In the data rows, the value 128 means zero.
Here are some points:
[180 162 214 180 167 170 168 153 139 170 214 181 182 165 144 151]
[124  98  92  97 108 108 114 103  82 117 127 108 136 127 106 124]
[104 127 101 146 118 122 107 121 131 142  77 158 107 113 116 133]
[183 159 213 180 165 171 166 151 134 174 220 185 190 166 139 154]
[123  97  94  88 107 108 118 106  87 108 131  90 132 128 109 122]
[111 100  81  93 104 102 110 107  98 109 106  96 116 117 112 118]
[127 121 127 112 124 126 131 127 127 113 134 103 127 129 133 124]
[ 93 113  81  94 109 103 109 120 138  93  70  85  84 103 130 109]
[179 142 199 145 154 159 167 144 120 148 230 141 186 167 142 144]
[141 135 150 131 139 137 143 137 137 129 151 125 136 135 136 128]
[104 113  87 112 108 109 107 113 120 117  84 115 104 111 115 122]
[ 98 121  88 106 114 110 109 124 143 104  72 102  89 105 130 116]
[101  99  71  84 101  99 106 107 107  97  84  82 100 109 116 112]
[138 118 133 111 125 126 134 124 112 119 154 109 142 137 127 125]
[114 143 123 153 130 131 120 133 151 141  90 158 112 116 132 131]
[128 103 100 107 111 114 119 103  77 129 140 121 145 133 103 129]
[116 133 119 138 128 126 119 128 136 136 102 144 117 122 124 130]
[104 115  90 105 113 109 112 121 128 107  84 100  99 110 123 114]
[160 165 193 197 160 166 147 147 150 181 168 207 164 151 136 153]
[127 158 166 141 150 146 148 162 194 112 123 117 105 124 169 119]
[ 87  99  52  98  97  94  89 101 104 112  55 109  92 100 102 119]
[105 117  87 126 114 115 106 112 116 132  82 138 110 111 111 129]
[110 136 113 144 125 125 112 127 141 137  87 152 110 114 125 130]
[108 131 116 122 126 121 122 135 155 111  91 111  98 112 138 119]
[186 130 187 136 146 150 165 130  95 147 237 134 194 171 130 143]
[127 103  95  97 110 110 118 107  90 116 128 102 132 127 110 125]
[172 126 178 124 143 145 159 131 100 137 222 123 182 164 133 136]
[125 125 125 125 127 125 126 128 129 128 123 125 125 126 129 126]
[125  99  92  89 109 108 118 106  90 109 130  90 129 126 111 121]
[114 127 106 152 120 126 106 116 116 152  93 171 125 120 106 138]
[111 154 147 134 141 135 137 157 197 105  96 109  87 113 164 118]
[125 159 159 172 146 149 133 151 176 147 110 169 117 123 147 136]
[125 114 108 114 117 119 121 115 107 126 122 119 130 125 118 126]
[108 125 101 122 119 117 112 123 134 121  89 125 104 111 123 120]
[129 114 111 118 119 119 122 116 101 128 131 124 136 130 116 129]
[217 159 252 171 176 182 192 156 122 171 255 167 221 190 149 154]
[169 124 168 136 140 144 150 125  93 147 211 143 182 160 121 139]
[ 96 112  72 126 105 109  96 106 108 133  66 142 108 107 101 128]
[146 146 160 173 144 149 134 133 129 169 149 190 156 141 121 149]
[133 155 154 203 144 155 122 133 139 189 118 226 146 135 116 154]
[103 131 106 117 125 118 117 136 159 105  78 107  88 106 140 114]
[ 95 117  87  98 114 107 110 125 142  95  72  87  87 104 133 111]
[195 153 226 156 166 168 180 152 127 152 254 151 197 178 148 146]
Here are 24 more points, each followed by its number:
[192 151 221 165 164 170 176 150 126 162 246 160 198 175 145 150] 0
[116 155 149 153 141 140 132 153 183 129  98 141 103 117 152 127] 1
[100 103  73  89 102 101 106 108 111 101  84  90 100 109 115 113] 2
[114 143 122 174 129 136 112 128 141 163  87 188 122 120 117 141] 3
[ 98 122  94 103 117 109 113 130 152  97  73  91  85 105 136 112] 4
[125 135 132 130 131 130 131 136 149 123 118 122 116 124 138 123] 5
[111 144 129 155 132 133 118 137 157 140  88 158 109 116 132 132] 6
[132 108 110 110 116 118 121 108  91 128 141 117 144 133 111 129] 7
[120 158 156 146 145 142 137 158 192 120 106 129 100 120 160 120] 8
[ 91 108  73  99 104 100 103 112 127 102  64  97  87 101 119 113] 9
[139 127 146 122 133 134 140 134 128 121 156 113 138 137 137 128] 10
[125 170 163 200 151 157 129 153 180 169 102 207 119 124 141 149] 11
[102 124  93 145 113 119 103 117 129 143  72 161 109 109 110 133] 12
[133  97 104  91 110 112 122 106  82 116 152  95 144 133 111 123] 13
[120 159 152 157 145 142 134 154 183 130 102 149 103 120 152 128] 14
[158 120 151 126 133 137 143 119  92 142 191 132 169 154 118 136] 15
[133 155 163 136 149 142 147 157 182 116 133 118 110 126 162 117] 16
[103 104  79  89 104 102 111 112 113  99  92  87 104 112 118 114] 17
[111 150 142 130 141 133 136 155 191 106  95 109  90 114 163 117] 18
[ 89 100  53  97  97  95  92 101 104 111  56 108  96 102 104 119] 19
[ 94 117  79  93 111 102 107 121 139  95  67  86  84 100 132 108] 20
[ 90 108  69  86 106  98 103 114 127  94  66  82  85  98 123 108] 21
[107 111  89  95 110 105 113 116 119 102  94  89 103 113 125 113] 22
[116 109  99 108 113 114 115 113 106 117 115 109 123 121 116 121] 23
Which of these numbered points is nearest to each point below by angle, seen from the average point of the first points? Its number follows each.
[114 136 124 121 130 125 126 139 156 110 101 110 100 115 143 117] > 5
[104 117  92 102 114 110 113 122 135 103  85  96  96 110 128 113] > 20
[162 112 143 112 129 129 144 116  85 130 196 113 172 154 116 135] > 15
[115 121 107 117 117 118 117 119 123 122 107 119 116 117 122 123] > 9
[ 94 101  60 109  98  99  94 100  98 124  68 126 107 106  96 122] > 19
[146 134 155 124 137 139 145 139 134 123 165 114 141 142 142 129] > 10
[ 96 102  67  93 101  97 100 106 109 104  74  95  96 106 112 114] > 2
[141 156 175 153 149 152 149 151 165 134 151 142 133 136 153 131] > 16
[ 92 110  71 120 104 105  96 108 111 130  61 135 101 103 102 126] > 19
[115 129 118 123 126 123 125 132 145 115 102 115 109 119 137 122] > 4
[122 160 157 149 147 144 140 159 192 120 105 132  99 119 161 124] > 8
[136 170 169 202 155 159 134 150 162 181 123 216 138 133 131 152] > 11
[119 140 134 122 134 130 133 141 158 110 114 109 106 119 146 118] > 5
[123 165 172 146 154 146 148 169 206 112 117 121  97 121 171 118] > 8
[109 139 122 121 131 124 124 142 170 107  89 108  90 111 144 116] > 5
Here are 24 other points, each followed by its number:
[119 149 133 172 136 137 119 133 145 161 100 187 124 120 124 141] 0
[174 143 185 155 151 152 159 135 114 156 209 154 182 159 131 145] 1
[158 164 204 158 164 163 164 164 178 136 180 142 142 147 167 131] 2
[135 154 171 146 147 147 147 160 180 123 137 125 117 129 162 127] 3
[152 128 148 151 135 141 136 122 101 160 168 166 167 148 114 144] 4
[165 117 153 117 131 133 148 118  85 135 206 120 175 157 120 137] 5
[169 126 167 126 140 144 156 132 105 134 206 120 173 157 132 134] 6
[126 132 138 123 132 131 136 137 146 115 129 109 120 127 141 122] 7
[101 129 106 114 122 116 118 134 156 105  78 105  91 105 139 115] 8
[ 86 100  50  89  94  92  91 102 107 103  53  94  86  99 107 113] 9
[ 95 116  84  99 110 105 107 123 140  97  70  90  85 103 128 112] 10
[106 111  89 106 110 110 109 115 119 111  89 107 108 111 118 118] 11
[101 104  75 100 104 104 103 108 107 110  86 103 105 109 111 118] 12
[ 99 106  73 100 105 101 103 109 112 109  79  99 100 107 114 119] 13
[110 112 100  98 112 112 118 121 126 104 101  91 109 114 127 117] 14
[ 90  98  60  83  98  93 100 107 114  92  67  76  88 101 116 110] 15
[130 113 118 100 121 119 128 119 110 113 141 100 130 131 124 122] 16
[181 129 186 130 145 150 164 132  98 140 235 128 190 168 132 139] 17
[100 128 102 119 122 115 113 130 151 113  76 115  93 107 133 118] 18
[121 155 141 203 138 146 115 129 141 188  95 228 133 128 113 153] 19
[161 136 167 147 142 146 147 131 114 152 184 155 167 152 127 142] 20
[152 148 168 163 146 150 143 139 135 158 162 174 154 144 129 145] 21
[148 157 171 204 148 159 132 132 127 193 149 229 165 147 115 160] 22
[120 158 150 151 146 141 134 155 187 127 103 140 101 117 154 122] 23
The same question for these:
[146 133 148 155 134 143 132 123 107 160 159 170 159 145 116 145] > 4
[174 134 184 152 147 154 154 131  98 163 218 162 192 165 123 148] > 20
[118 161 157 161 145 146 135 159 192 132 101 146 103 118 155 128] > 23
[154 124 156 121 137 136 148 131 112 127 185 113 158 148 133 131] > 6
[136 109 115 101 119 119 129 115 100 114 148 102 139 137 121 123] > 16
[253 154 255 170 188 196 216 155  93 178 255 164 255 219 148 162] > 1
[115 154 147 133 144 135 136 158 190 107 101 113  93 115 162 113] > 23
[128 115 115 105 121 118 127 121 112 114 135 103 129 128 124 121] > 16
[101 109  76 113 105 106 101 109 109 123  79 123 106 110 107 123] > 9
[125 129 132 128 129 129 130 132 138 123 124 124 123 127 134 128] > 7
[134 158 169 145 151 146 147 158 181 122 135 128 117 128 162 125] > 3
[ 90 102  58  88  99  94  95 105 111 100  60  94  89 100 112 112] > 11
[192 153 230 152 168 171 181 156 131 147 255 142 192 176 156 142] > 1
[113 100  76 103 102 105 102  99  85 125 103 117 127 117  97 126] > 12
[ 93 111  71 117 104 104  95 109 115 121  59 127  97 104 108 123] > 9
